Each row has a name. Each piece below is followed by the name of the row it came from, unless a question asks for something else. Each question is about the rows just above it. Places in a row count from 1.

<20>: [123 116  87 141 168]
<8>: [123 116  87 103  74]
<47>: [123 116  87 130 168]
<104>: [123 173  87 130 168]
tags:
[130] -> Z854
[103] -> Z411
[123] -> Z920
[141] -> Z263
[74] -> Z440
The tag of <8>, keyed by place 4: -> Z411
Changed <47>: [123 116  88 130 168]. Place and old value: -> 3, [87]

<112>: [197 124 210  65]
<84>: [177  62 223  59]
<6>: [124 197  32 125]
Where does [125 197  32 125] differ from <6>, and what was there? -> 1, [124]
Changed <84>: [177  62 223  58]. Place and old value: -> 4, [59]
Where does [123 197  32 125] differ from <6>, and what was there? -> 1, [124]
Where do [124 197  32 125] appear? -> <6>
tags:
[60] -> Z751
[125] -> Z375
[126] -> Z672
[59] -> Z523
Look up the entry of <6> at place 4 in the table: -> Z375

<32>: [ 44  68  42  62  64 115 202 187  92]
<145>: [196 201 181 203 202  86  63  41 110]
<80>: [196 201 181 203 202  86  63  41 120]
<135>: [178 203 202  86  63 115 202 121  92]
<28>: [ 44  68  42 108  64 115 202 187  92]
key -> tag
[178] -> Z635
[196] -> Z853
[202] -> Z161
Look up the entry of <135> at place 1 in the table: -> Z635
Which row holds [196 201 181 203 202  86  63  41 120]? -> <80>
One entry of <135> was changed: [178 203 202  86  64 115 202 121  92]. Where, and from what? -> 5, [63]

<21>: [154 144 140 157 164 155 100 149  85 144  95 118 174 137 155 115 106 131
 171 159 134 143 133 160 130 146 121 128 116 151 155 155 128 113 147 142
 163 142 161 156 151 127 168]
<152>: [129 116  97 141  76 134 124 111 120 132 120 126 151 108 138 153 106 107
 153 125 131 127 140 147  85  91 116 141 122 119 149 117 139 129 145 119
 103 161 173 112 160 156  99]
<155>: [141 133 148 108 161 140 102 150  98 148 101 120 152 137 131 137  92 152
 149 152 141 119 125 103 140 142  91 140 113 140 130 132 104 124 125 115
 149 107 127 139 115 102 162]
<50>: [135 133 180  95 179 141 145 174 168 142 153 160 131 147 128 140 145 171
 127 144 142 124 118  85 196 170 117 138 143 139 121 130 113 128 127 120
 139  94 105 136 100 118 160]
<45>: [159 132 170 123 171 177 118 194 123 155 118 164 186 133 161 132 116 150
 176 176 143 136 108 113 167 161 101 135 135 151 162 142  91 154 162 122
 139  93 153 143 122 141 177]
<52>: [129 116  97 141  76 134 124 111 120 132 120 126 151 108 138 153 106 114
 153 125 131 127 130 147  85  91 116 141 122 119 149 117 139 129 145 119
 103 161 173 112 153 156  99]
q: [154 144 140 157 164 155 100 149  85 144  95 118 174 137 155 115 106 131
 171 159 134 143 133 160 130 146 121 128 116 151 155 155 128 113 147 142
 163 142 161 156 151 127 168] -> <21>
Changed <155>: [141 133 148 108 161 140 102 150  98 148 101 120 152 137 131 137  92 152
 149 152 141 119 125 103 140 142  91 140 113 139 130 132 104 124 125 115
 149 107 127 139 115 102 162]. Place and old value: -> 30, [140]
Table of tags by key:
[126] -> Z938
[139] -> Z502
[112] -> Z604
The tag of <52>, keyed by place 40: -> Z604
Which row holds [116  91  85 147 130 127 131 125 153 114 106 153] read backwards? -> <52>

<140>: [143 117 129 161]
<115>: [127 131 107 143]
<76>: [141 120 125 158]
<25>: [ 88 169 180 180]
<127>: [155  96 167 123]
<191>: [179  80 163 150]
<194>: [ 98 118 131 163]
<37>: [119 140 210 195]
<96>: [146 118 131 163]
<22>: [114 161  96 109]
<88>: [170  91 158 174]
[169  88] is which row, read backwards? -> <25>
Where does [ 97 118 131 163] differ from <194>, and what was there? -> 1, [98]
Where does [ 99 118 131 163] differ from <194>, and what was there? -> 1, [98]
[195 210 140] is which row, read backwards? -> <37>

<23>: [ 57 124 141  52  93]
<55>: [ 92 123 126  88  93]
<65>: [167  70 161 164 198]
<177>: [ 84 126  97  82 108]
<14>: [101 163  65 103  93]
<95>: [ 92 123 126  88 113]
<189>: [ 97 182 111  99  75]
<29>: [164 128 161 166 144]
<111>: [123  88 126  92 113]
Table of tags by key:
[124] -> Z533
[75] -> Z9
[163] -> Z356
[74] -> Z485
[183] -> Z592
[88] -> Z254
[182] -> Z197
[123] -> Z995
[181] -> Z44
The tag of <189>, keyed by place 2: -> Z197
Where do [ 57 124 141  52  93] appear? -> <23>
q: [ 92 123 126  88 113] -> <95>
[ 97 182 111  99  75] is in which row? -> <189>

<157>: [120 133 116 129 130 139 133 142 131 136 132 119 145 135 114 134 115 126
 120 131 148 139 131 117 132 130 112 131 117 113 113  98 122 133 123 129
 111 117 134 137 155 139 137 131 138 132]
<164>: [114 158 140 167 147 133 163 151 118 144 149 144 136 126 126 133 113 111
 143 155 129 141 111 142 124 146 111 151 105 107 103 100 133 116 121  93
 129 140 135 125 129 144 117 135 138 140]
<193>: [127 133 131 140 129 120 128 134 112 134 130 130 147 126 122 128 130 117
 130 144 135 123 118 137 121 138 128 119 127 120 133 131 136 131 132 122
 131 148 133 124 133 112 116 132 111 143]
<67>: [120 129 115 129 128 138 130 138 130 135 124 131 132 135 121 134 116 124
 118 134 154 136 127 114 131 141 114 124 120 119 118 102 125 115 139 132
 111 122 135 136 157 140 133 132 131 135]
<69>: [114 155 137 170 145 130 159 148 117 148 147 157 126 126 117 133 113 106
 141 163 132 140 101 137 125 155 109 141 107 101 106  98 136 122 121  95
 127 149 138 125 137 137 111 138 124 151]
<217>: [121 131 115 129 126 135 129 141 128 136 125 141 142 134 122 133 119 123
 120 135 150 135 125 116 129 145 115 120 120 108 120 104 125 136 143 132
 112 125 135 134 155 140 128 133 130 138]
<92>: [101 162 122 163 151 154 173 164 132 152 159 148 145 137 112 141  92 113
 132 152 158 160 108 119 141 157  87 159  90  88  81  56 121 142 113  95
 103 112 140 141 166 165 129 137 167 139]
<114>: [100 169 130 175 157 152 183 163 134 154 164 166 139 134 102 141  90 110
 141 156 147 163 107 119 140 151  86 174  84  76  76  55 124 121 120  83
 110 117 139 137 153 171 127 137 144 136]
<100>: [112 151 119 160 139 138 150 159 111 153 143 166 170 134 112 139 105 106
 126 161 161 145 115 130 134 163  98 137 104  98 102  79 132  93 134 109
 107 139 146 136 174 140 113 142 174 157]
<49>: [113 156 129 167 141 131 153 156 114 151 148 145 165 129  94 135 110 103
 135 167 149 139 106 128 122 158 105 138 104  92 107  92 137 114 132 101
 119 151 143 129 157 133 107 141 142 157]
<33>: [ 99 179 138 187 160 147 189 170 121 158 170 173 143 130 109 140  91 103
 149 167 141 160  94 124 129 160  88 175  86  86  77  59 129 103  97  74
 116 130 140 132 147 171 119 140 142 142]
<117>: [ 99 181 132 196 158 139 181 175 113 168 170 157 159 131  85 142  92  90
 142 188 161 154  88 141 133 182  84 159  82  78  83  58 138  93 111  75
 112 153 151 131 168 155  99 148 160 166]
Where does [112 151 119 160 139 138 150 159 111 153 143 166 170 134 112 139 106 106
 126 161 161 145 115 130 134 163  98 137 104  98 102  79 132  93 134 109
 107 139 146 136 174 140 113 142 174 157] differ from <100>, and what was there? -> 17, [105]
Where does [ 99 179 138 186 160 147 189 170 121 158 170 173 143 130 109 140  91 103
 149 167 141 160  94 124 129 160  88 175  86  86  77  59 129 103  97  74
 116 130 140 132 147 171 119 140 142 142] differ from <33>, and what was there? -> 4, [187]
Where does [ 99 181 132 196 158 139 182 175 113 168 170 157 159 131  85 142  92  90
 142 188 161 154  88 141 133 182  84 159  82  78  83  58 138  93 111  75
 112 153 151 131 168 155  99 148 160 166] differ from <117>, and what was there? -> 7, [181]

